128 stands for zero in the data rows.
Here are some points, one per row:
[171 152 129 150 123 100 132 116 180 100 121 178  68 151 176 119  91  94  95 135  45  86 136  92 120 115 103 111 127 148 113 127 115 144 150 132 191 111 110 164 182  68 147 148 129 185 163 193]
[140 155 181 114 120 128 144 133  45 160 139 130 129 122 113 161 146 131  96 182 103  83 135 143 124  95  68 166 113 126 165 116 149 137 188 131 121 167 171 112 106  53 146 193 120 167 151 119]
[164 118 122 156  82 137 106 116 155 131 123  99 127 129 172  84 171 125  98 174 121 132 145 184 128 123 118  86 125 108  74  96 148 103 176 171 141 117 112 141 125 108  70 114  57 105 117 224]
[121 106 177 142 107 117 146  98 124  84 150 104  96 148 106 134  70 193 130 112 136 114 128 128 155 148 155 193  89  95 100 109 148 123 118 151 100 132 156 137 124 140  64 129  53 174  85 139]
[123  86 117 168 147 111 120 170 119 125 140  78 168 117 108 145 191 112  99 115 101 124 177 109 135 108 209 119 168 123  83 145 170 132 113  75 153 116 104 135 108 128 102 128 119 188  83 104]
[139  82 178 117 131 134 136 159  96 137 123 141  94 153 132 115 141 164 176  99 160 108 138  85 130 142 152 164 130  93 171 125 172  62  89 126 255 131 116 111  99 175 146 255 122 121 109 109]
[110  94  91 101 153 196 148 134  92 129 121 125 209 112  87 108 130  99 100 139 127 121 157 189  96 128  67 105 136 117 170 123 138 106 151 122 132 117 103 176 106  93 154 151 132 156 107 127]
[117 159 135 105 142 159  53 120  76 116 121 164 100 101 138 166 107 151 187  99 185 100 125 159 130 115  91 133 119 121 154 145 160 103 137 126 133  79 114  98 203 105 123  78 128 103 141 104]
[142 137 119 136 117 115  95 101 108 125 205 118 180 131 151 136 168  74 116  80  97 208  59 191  88 129 137 135 175 129  80 182 107 133 116 178 141 138 123 138 127 144 163 198  84 174 128  87]
[154  48 111 120 110 125 118 155 117 227 125 188 130 162  84 117 144 138 132 153 118 125 115 123 155 159 151 104 106 162 156 119 128 102  38  65 108 132 120  82 162 134 141 109 150 147 176 165]
[ 97 174 177 111 184  97 145 146 118 141 135 167  88 134 108 148 131 170  95 119 129 134 136 152  77 110 133 145  93 141 156 103 133 170 132 151 144  97 105 177 199  90 117  97 129  77  86 145]
[ 98 148 113 168 164 123 102 146  76 154 120 134  90 110 115 106 170 118  72 139 128 132 112 123 144 159 113  98 102 158  61  91  87 108 120 150 142 113 205 112 127 141  54 124 193 137 175  76]
[104 124 120 100  69 140 130 144  75  71 154  72  88 144  97  95 112  79 110  66 151 136 164 178 121 138 151 115 166 136 175 167 131 113 154 146 113 177 227 150 110 120 108 108 103  94 104 123]
[166  73  94 139 150  88 124 130  79 140 112 107  96 126 173 172  55  87 141 166 129 142 128 120 106 128 135 115 127 109 105 103 148  62 109  93 204 120 216 148 109 148 124 146 123 138 111 101]
[117  74 102 102 138  95 141 113 166 137 134 129 111 147 165 167 145 128 104 163 142 109 111 102  91 141 129 131  85 127 162 136 134 120 130 102 173 115 109 110  78 163 130 114 129 168 103 219]
[125 109 122 102 104 129 127 132 123 145 175  66 106 124 122 127 143 144 178  86 132 130 160  47  53 175 130  91 151 139 159 125 131 189 117  78 165 146 127 130 121 162  83 135 113 148 132 160]
[ 80  84  99 140 128 149  74 146 150 138 127 197 124 173  90 123  82 110 144 154 134  99 136  83  59 110 135 147 130 105  96 117 137  97 160 147  53 105 118  87 155 160 136 121 166 105  79 133]
[117 161 100 139 118 132 172 118 151 148 192 146 184 101 122 111  77 138 120  87  62 160  49 100 112 101  97 128 178 129 117 157 164 107 124 114 142 193 127 161 134  81 125  98 121  74 109  97]
[146 138 117 149 123  83 150 152 130 119 113 152  99 138 182 121 165 111 209 137 176 158 170 111 112 152 114  97 116 135  76  85 174 107 153 136 116 152  99 114 126 111 165 137 146 172  82  77]
[121  90 216 143  91 109  88 127 145  78 108  94 187 113  96 110 198 194 109 109  83 127  99 145 113 154 122 153  91  58  70 134 155  96 148 143 127 101 131 127 126 145 120 154 108 137 124 104]
[130 163 119 154 103  88 144  92 121 114 115  85 138 145  77 137  81 113  92 156  78 121 137 142 106 135 122 106 156 109 124  75 122 116 133 152 136  98  93 139 103 150 188 114 120 121 136 140]
[119 122 117 144 148 160 160 131 148  95 164  92 127 126  79 105  53 103 178 168 206 122 115 129 122  76 141  82  75 128 104 125 123 184 123 154 117 107 116 116 113  64 190 146 119 156 204  90]
[154 122 187 134 136 179 150 155 137  96  84 117 204 159 180 137  81 203 132  77  90 107 113 166 119 154  86 223 152 115  97 104 126 135 111 144 134 112 108 128 110 115 138 117 149 179 111 107]
[ 99 139  96 140 103 179 112 142 171 155 143 135 111 125 115 148 170 121 124  96 138 120 175 169 136 112  99 142 167 135  60 162 155 217 108 165 116 169 135 141  79 157 151 126  95  88 135 145]
[156 155 100 156 186 194 189 147 112 131 160 145 189 142 150 170 192 123  95  54 120 169 132  87 112 162 136 122 126 103  85 160 129 127 144 128 125 209 141 107 175 101 142  80 112  88 114 148]
[ 91 129 125 157 114 133 154 157 128  86  82 173  94  94 123 109  94 129 139 134 129 124 105  61 126 146 161 107 104  89 111 115 154 160 125  72  80 113 161 168 129 115 194 140 121 114 110 193]
[212 145  98 105 123 144 139 176 158  83 113 120 101 125 167 135 132 125 105 185 127  79  95 149 103 158 160 117 119  82 169 130 138 183 127 116 140 125 115 114  80 172 122 112 145 109 124 113]
[141 126 117 145 144  72 101 162 142 104 204 110  80 129 170 134  68 141  96  90 153 208  56 186 147 163 130 116 213 123 133 206 135 161 141 114 101 200 114 110 109 153 149 183 127 181 117 201]
[151  70 138 143  98  99 129 113 134 106 118 119 178 143 154 154 136 104 106 141  90 109 130 125 120 147 127  96 130 138 178  82 112 188 108 150  48 121 134 109  95 111  84  84  59  72  88  98]
[167  64 150 117 108 114 112 144 141 238 116 106 106  27 141  79 122 133 110 123 129 124 136  12 146 126 145 153 124 127 152 141   8  95  23 191 110 115 124  82 164  70  98 175 247 135  30 160]
[121  95 111  71 132 127 104 128 128 170 137 188 104 105 145  55 155 114 130 129 118 129 138 133 174 139 148 139 129 184 169 103 117 143 114 109 113 111 136  96 151 176 142 108 154 118 175 113]
[111 149 122 107 157  11 167 143  92 178 111 128 117 136 126 149 131 162 194 108 136 118 155 123 178 137 112 171 122 115 157 118 126 159 168 168 111  92 112 165 125  41 148 108 121  63 213 133]
[131 158 120 164 155 118 184 124  97 108 129 146 109 147 136 105 164 110 177 166 146 110 146 107 106 118 100 106 145 131  78 136 143 125 120 109 105 103 170 125 123 113 143 149 132 197  85 103]
[135 151 132 151 113  71 145 123 186 142 169 136 103 153  99 144 175  98 143  76 185 189  98 106 122  86  74 123 154 108  85 187 142 143 126  99 155 178 121 147 116  93 138  91 137  86 133 127]
[138  87 127  41 128 131  93 113 171  97 143  65 183 154 181 122 154 114 101 159 104 120 130 105 141 130 135 110  86 130 168 103 135 159 138  74 116 124 106 133 108 151 148 129 139  89  82  92]
[139  80 120 175 121 153 118 207 180 124 134  91  98  48 144 154 155 128 214 153 131 125 127 160 175 112 132 115 101 199 101 120   1 100 158 115 130 125 133 122 102 166 150  84 101  90 102 112]
[138  82 163 145 102 149 132 162 129 180 119 179 157 131 163 138  72 135  74 126 140 100 166 104 170 146 152 139 135  86  93 112 111 118 103 101 126 135 124 100 191 165 132 111 169 104 196  94]
[152 153 119 171 102 186  80 121 103 178 119 170 204 154 122 132  69  96 126 137 143 142 117 116 176 143 166 123  93 198 101 109 122 110 152 130 157 109 100 133 124 140  53 161 193 128 153 118]
[116  99 146 119 167 173  73 120 157 187 175 134 139 142 127 115 133 116 142 101 146 165  67  77 127 148 160 103 212 105 168 191 150 128 154 220  73 184 127 140 122 133 116  29 191 112 160 106]
[130 133  87 152  96 126 134  42 163 136  76  64  81 142 134 150 166 131 125 142 157  91 123 172 104 138 127 116 124 172  72 146 156 101 130 142 131 118 104 116 108 116 164 138 116 115 120 139]
[124 127 198 118 123 189 148  50 128 140 124 103  64 119  85 138 129 170 177  90 149 129 136 171 125 142 120 176 103 106 159 125 149 112 150 117  77 107 121 145  95 174 133 149 114 155 121  99]
[188 148 109 113 117 101 143 141  67 117 121 150 184 137 165 131 130 129 102 166 108 133 152 138 126 109 127 105 120 101 167 153 143 166 116 127  56  74 158 132  93 183 149  74 118  87 106 100]
[ 77 123 108 102 112 131 183  84 165  65 132 157 187 104  87 176 142 115  99 178 124 138 131  65 181 154 126 127 132 200 173 120 121 111 131 150 163 115 118 135 175 132 161 155 119 177 182 125]
[130 100 114 155 182  99 116  44 140 101 107  86 106 122  89 131  80 106 107 144 114 123 127 146 136 120 120 139 106 121 112 107 160 205 129 107 142 124 128 104 103 175 165 121 138  92  89 205]
[110 141 127 171 135  88 156 148 146  75 127 160 109 146 116  98 179 107 136 161 140  92 100 149 155 116 125 123 129 169  80 113 131 121 112 108  89 117 120 127 210 173 131 123 172  87 174 178]
[ 96 176 116 141 136 178 164 117 105 114 167 150 162 128 100 118  74 137  99  81  55 188 133 106 138 116 118  97 169 125 118 177 145 129 137  86 154 155  92 105 115  60 146 106 128  67 106  97]
[ 71 132  98 124 130 143  83  42  62 144  95 146 119 123 102  94 143 146 100 158 123 126 118 123 157 117 151 117 132 173 158 138  85 145 141 134 190 121 215  93 161 133  97 143 167 147 169  89]
[171 167 117 120 167 151  75 123 208 103 127 172 166 122 140 137 134 182 108  90 134 116 175 160 153 107 135 118 113 113 171 120  94  78 115 139 115 136 141 137 145 148  89 196 161 145 193 129]
[125 195 179 114 147 116 103 120 200 134  91 154 112 118 100 123 125 136 165 144 167 130 140 185  91 120 147 175 126 122 165 109 143 125 131 109 149 129 142 132 190  75 135  73 124  95 132 128]
[127 162 179 106 111 157 167 134 176 145 119 130 146 150 139 100 137 183 104  82 154 133 121 147 112  95 116 204 132  83 165  85  99 104 171 117 151  87 157 122  87 105 140 150 105 179 142 129]
[112  60 102  93  69  83 191 130 108  81 118 131  99 139 106 128 121 113 168  72 143 181 113 140 125 101 128 106 163 107 165 149 112 186 152 160 128 171 101 127 160 154  36 130  69 137 101 124]
[121 192 150  22 155  86  85 131 123 135 109 157 111 108  97 132 143 106 103 129  86 116 142 142 149 101 155 101 123 187 141 131 114  82  84 159 108 128 113  81 114 166  86 109 173 129 165 192]
[129 127 129 151 153 100 103 187 162 135  74  46 169 115 144 101  56  99 112 162  93 122 151  82 126 146 125 141 107 168 103 172 131 120 137  98 121 118  81 119 108 175  89 132  71 133 191 125]
[120 165 138 131 128 116 135  93  71  94 133 149 107  70  99 144 161 139 177 151 188  89 131 114 185 142 120 125 147 130  69 123   0 109 136  94 148 127  91 164  92 110 146  95 101  90  99 112]
[118 173  89  65 140 165 153 163 138 201  85 106 135 145 107 147 154 107 114 158 126 119 105 140 147 134  86  82 114 113 172 119 147 116 162 147 122 106 148 171 156  79 161 158  73 175  68 108]
[186 138 120 111 132 195 136 179  64  52 108 108  69 152 186 131 154 117 151 144 165 153 111  86 122  99 124 147 117 186 158 112 157 123  92 120  66 104 113 159 119 128 131 107 123  92 173 114]
[102 157 152 167 103 104 107 111  67 138 115 103 178 118 160 117  92 172  97 101 106  94 146 167 103  75 132 168  90 122 124 116 137 106 134 138 109 172 107 160 104 147 173 134 111 171 132 103]
[ 36 205  86 129 146 144 102  71 171 139 125 123 103 144 129 139 129 100 189 179 124 143 152 168 132 128 146 131 106  66 173 124 151 119  65 121 121 129 111 109 141 129  50 137 185 151 124 132]
There is one direction along which these points spread out most. Take the direction at right angles to it along which they spread out most. Go by this last direction. How far along it is each point below, from 0 to 99? 50 is the average, and the first point above lies past it. One standard deviation of the points above along it is 16.
[116  99 146 119 167 173  73 120 157 187 175 134 139 142 127 115 133 116 142 101 146 165  67  77 127 148 160 103 212 105 168 191 150 128 154 220  73 184 127 140 122 133 116  29 191 112 160 106] 0
[104 124 120 100  69 140 130 144  75  71 154  72  88 144  97  95 112  79 110  66 151 136 164 178 121 138 151 115 166 136 175 167 131 113 154 146 113 177 227 150 110 120 108 108 103  94 104 123] 39
[110  94  91 101 153 196 148 134  92 129 121 125 209 112  87 108 130  99 100 139 127 121 157 189  96 128  67 105 136 117 170 123 138 106 151 122 132 117 103 176 106  93 154 151 132 156 107 127] 59
[146 138 117 149 123  83 150 152 130 119 113 152  99 138 182 121 165 111 209 137 176 158 170 111 112 152 114  97 116 135  76  85 174 107 153 136 116 152  99 114 126 111 165 137 146 172  82  77] 57
[156 155 100 156 186 194 189 147 112 131 160 145 189 142 150 170 192 123  95  54 120 169 132  87 112 162 136 122 126 103  85 160 129 127 144 128 125 209 141 107 175 101 142  80 112  88 114 148] 19
[171 167 117 120 167 151  75 123 208 103 127 172 166 122 140 137 134 182 108  90 134 116 175 160 153 107 135 118 113 113 171 120  94  78 115 139 115 136 141 137 145 148  89 196 161 145 193 129] 54
[188 148 109 113 117 101 143 141  67 117 121 150 184 137 165 131 130 129 102 166 108 133 152 138 126 109 127 105 120 101 167 153 143 166 116 127  56  74 158 132  93 183 149  74 118  87 106 100] 52
[ 80  84  99 140 128 149  74 146 150 138 127 197 124 173  90 123  82 110 144 154 134  99 136  83  59 110 135 147 130 105  96 117 137  97 160 147  53 105 118  87 155 160 136 121 166 105  79 133] 44
[151  70 138 143  98  99 129 113 134 106 118 119 178 143 154 154 136 104 106 141  90 109 130 125 120 147 127  96 130 138 178  82 112 188 108 150  48 121 134 109  95 111  84  84  59  72  88  98] 50
[118 173  89  65 140 165 153 163 138 201  85 106 135 145 107 147 154 107 114 158 126 119 105 140 147 134  86  82 114 113 172 119 147 116 162 147 122 106 148 171 156  79 161 158  73 175  68 108] 62
[130 133  87 152  96 126 134  42 163 136  76  64  81 142 134 150 166 131 125 142 157  91 123 172 104 138 127 116 124 172  72 146 156 101 130 142 131 118 104 116 108 116 164 138 116 115 120 139] 64
[ 71 132  98 124 130 143  83  42  62 144  95 146 119 123 102  94 143 146 100 158 123 126 118 123 157 117 151 117 132 173 158 138  85 145 141 134 190 121 215  93 161 133  97 143 167 147 169  89] 46
[164 118 122 156  82 137 106 116 155 131 123  99 127 129 172  84 171 125  98 174 121 132 145 184 128 123 118  86 125 108  74  96 148 103 176 171 141 117 112 141 125 108  70 114  57 105 117 224] 60
[131 158 120 164 155 118 184 124  97 108 129 146 109 147 136 105 164 110 177 166 146 110 146 107 106 118 100 106 145 131  78 136 143 125 120 109 105 103 170 125 123 113 143 149 132 197  85 103] 60
